(in the rows, 128 means zero)
One turn moves every row onto another: examples first, then more rows asked
gasu: [128 122 124 124 137 153 134 111  76 134 108 142 137 126 125 132 151 136
 119 123 142 104 161 139 129 129 118 175 129 156 103 145 144 144 134 146
 165 132 166 174 126 139 154 126]
tozi: [147 129 138 118 162 117 158 132 112 165 123 107 153 152  89 135 118 123
 153 147 130 144 117 147 112  99 153 122 125 149 111 132 129 114 116 128
 120 127 145  85 122 142 134 140]
Rig: [153 118 138 126 127  95 101 111 124 120 111 144 129 107 156 135 148 133
 118 138 109 132 140 155 112 145 101 155 144 140 104 146 109 155 143 130
 125 104 155 151 118 148 168 156]
lud: [117 100  92 131 124 134 123 139 129 111 116 138 157  99 130 162 151 104
  91 125 140 120 136 143 120 111 119 135 135 157 105  95 127 111 127 142
 118 147 128 138 134 120 172 129]
moza: [150 122 157  89 124 116 113 132 111 107 124 138 138 159 125 116 148 131
 123 123 126 134  96 134 134 145  96 105 123 130 105 177 131 132 138 130
 114 154  84 147 141 132  96 118]
Bib: [153 128 134  97 140 150 119 151 107 147 122 161 121 139 128 145 132 142
 123 140 163 129 115 118 125 112  74 132 136 120 125 158 119 183 152 122
 138 124 101 173 135 135 146 136]
Zed: [141 127 185 120 137 135 133 137 141 135 102 119 145 167  99 109 123 133
 136 132 150 118 125 130 132 126 179 102 127 134  83 120 123 139 136 121
 115 124 147  91 132 124 121 129]
lenaf: [126 122 105 127 116 133 126 146  72 115 123  91 105 135 149 104 141 143
 126 148 140 107 154 139 108 112 168 112 141 133 107  89 103 150 127 113
 126 156 161 153 144 145 142 113]
ruze: [138 150 128 139 156 113 157 125 108 108 136 129 123 111 126 117 164 104
 117 150 128 133 136 126 127 106 142  84 117 120 114 150 124 141 140  77
 137 153 106 147 149 121 102 115]
Zop: [149 127 127 114 117 110 152  91 144 121 141 123 133 149 131 100 145 125
 149 127 137 111  93 136 121 118 132 113 158 135 119 151 146 123 121  84
  99 148 144 104 142 142 151 156]
pomur: [119 122 125  97 145 124 118 158  86 100 116 133 123  78 132  94 117 133
 112 111 140 104 147 138 116 116 108 111 117 124  81 159 124 163 108 137
 122 142 133 161 147 162 140 136]
numon: [135 122 123 139 125 143 116 126 148 116 126 132 123  93 149 124 140 132
 104 131 130 125 132 140 128 141 122 154 122 141 115  60 139 126 140 128
 128 148 149 131 129  96 134 133]
debis: [156 166 144 104 130 132 143 129 102 126 103 146 106 103 143 132 132  97
 123 159 144 110 136 134 112 117 100 148 140 144 111 130 111 190 140  84
 140 134 121 143 160 117 131 135]
Vin: [141 122 138 150 145 157 110 151 123 170  88 155 122 115 119  95 153 117
  83 131 119 131 132 151 128 117 118 132 140 154 132 129 154 163 116 119
 150 128 141 160 142 147 147 149]
kug: [127 122 134 137 138 121 117 148  52 136 116 118  85  90 128 106 121 132
 123 121 123 144 105 132 111 117  97 134 130 121  96 151 141 146 129 129
 132 130 154 159 138 129 104 130]
lasit: [128 137 110 109 124 132 169 139 117 116 111 120 164 166 126  94 124 116
 145 136 153 106 128 107 139  99 166 112 154 129 118 157 122 117 123 144
 119 144 157 141 124 126 120 153]
zesu: [133 162 113 120 113 116 121 128 120 148 144 110 115 180 140 104 116 120
 146 115 154 127 123 115 131 142 120 106 127 129 113 140 127 105 112 132
 151 157 165  99 141 116 119 139]
fegi: [100 121 123 106 124 124 100 146  96 136 113  82 130 153 140 121 102 148
 129 110 125 127 102 113 132 113 112 138 136 147 132 121 141 149 113 158
 140 139 122 138 106 170 130 109]
fufaf: [121 124 105 108 134 136 103 137 129 138 139 134 130 142 161 126 136 127
 129 149 121 101 141 124  99 109 143 101 132 151 154 126 124 175 120 115
 126 119  96 137 127 154 173 111]
labit: [135 104 136 104 125 135 142 160 141 145 154 146 144 175  98 114 125 127
 141 145 137 133 130 164 101 131 140 109 123 135 102 121 103 125 123 139
 107 142 166 100 132 144 124 118]
zazit: [140 171 119 101 156 114 130 136 115 118 140 145 153 138 147 106 123 116
 123 123 144 149 129 129 109 101 138 102 120 132  88 158 128 153 100 146
 129 151  82 139 139 129 110 117]
des: [150 108 139 117 113 120 119 138 111 132  79 103  95 154 131 133 137 144
 122 159 133 147  79 136 132 125 129 151 164 136 136 106 106 150 140  95
 130 148 134 138 146 155 152 115]
Ror: [144 109 118 118 152 143  98 143 112 130 105 123 157 122 145 130 139 151
  81 120 139 128 134 146 139 102 126 146 132 149 123 105 133 114 145 154
 119 131 107 139 108  94 162 149]
zav: [141 131 135 125 143 139 120 149 154 141 130 129 120 169 136  98 131 124
 127 123 153 144 114 145 127 121 160 101 143 133 152 198 118 118 130 102
 114 140 143 119 124 121 136 118]
Fula: [143 152 130 146 119 123 101 146 114 140 107 105 136 121 143 129 139 102
  93 114 163 134 150 146 119 131  81 121 152 156 105 104 125 174 130 154
 132 119 165 154 133 144 117 155]
sodon: [160 139 119 106 149  99 159 133  85 117 132 144 108 150 121  99 151 137
 128 158 139 142 106 138 135 122 104 143 121 101 122 135 123 120 129 126
 117 161 135 152 146 129  77 113]
seka: [122 118 155 123 139 116 141 122 110 153 163 139 133 172 105 138 117 126
 120 130 134 109 129 134 146 114 139  97 120 122 121 118 123 109 151 115
 107 111 149  97 108 138 134 131]
munug: [154 102 108 137 139 143  97 147 125 134  92 108 123 114 122 147 155 143
 112 142 141 144 124 136 123 152 115 134 125 165 130 106 140 115 129 163
 131 125 140 130 138  87 136 121]

fufaf turns into fegi
Bib turns into kug
Now these:
seka turns into tozi
sodon turns into ruze
zav turns into zesu
Rig turns into gasu
lud turns into Ror

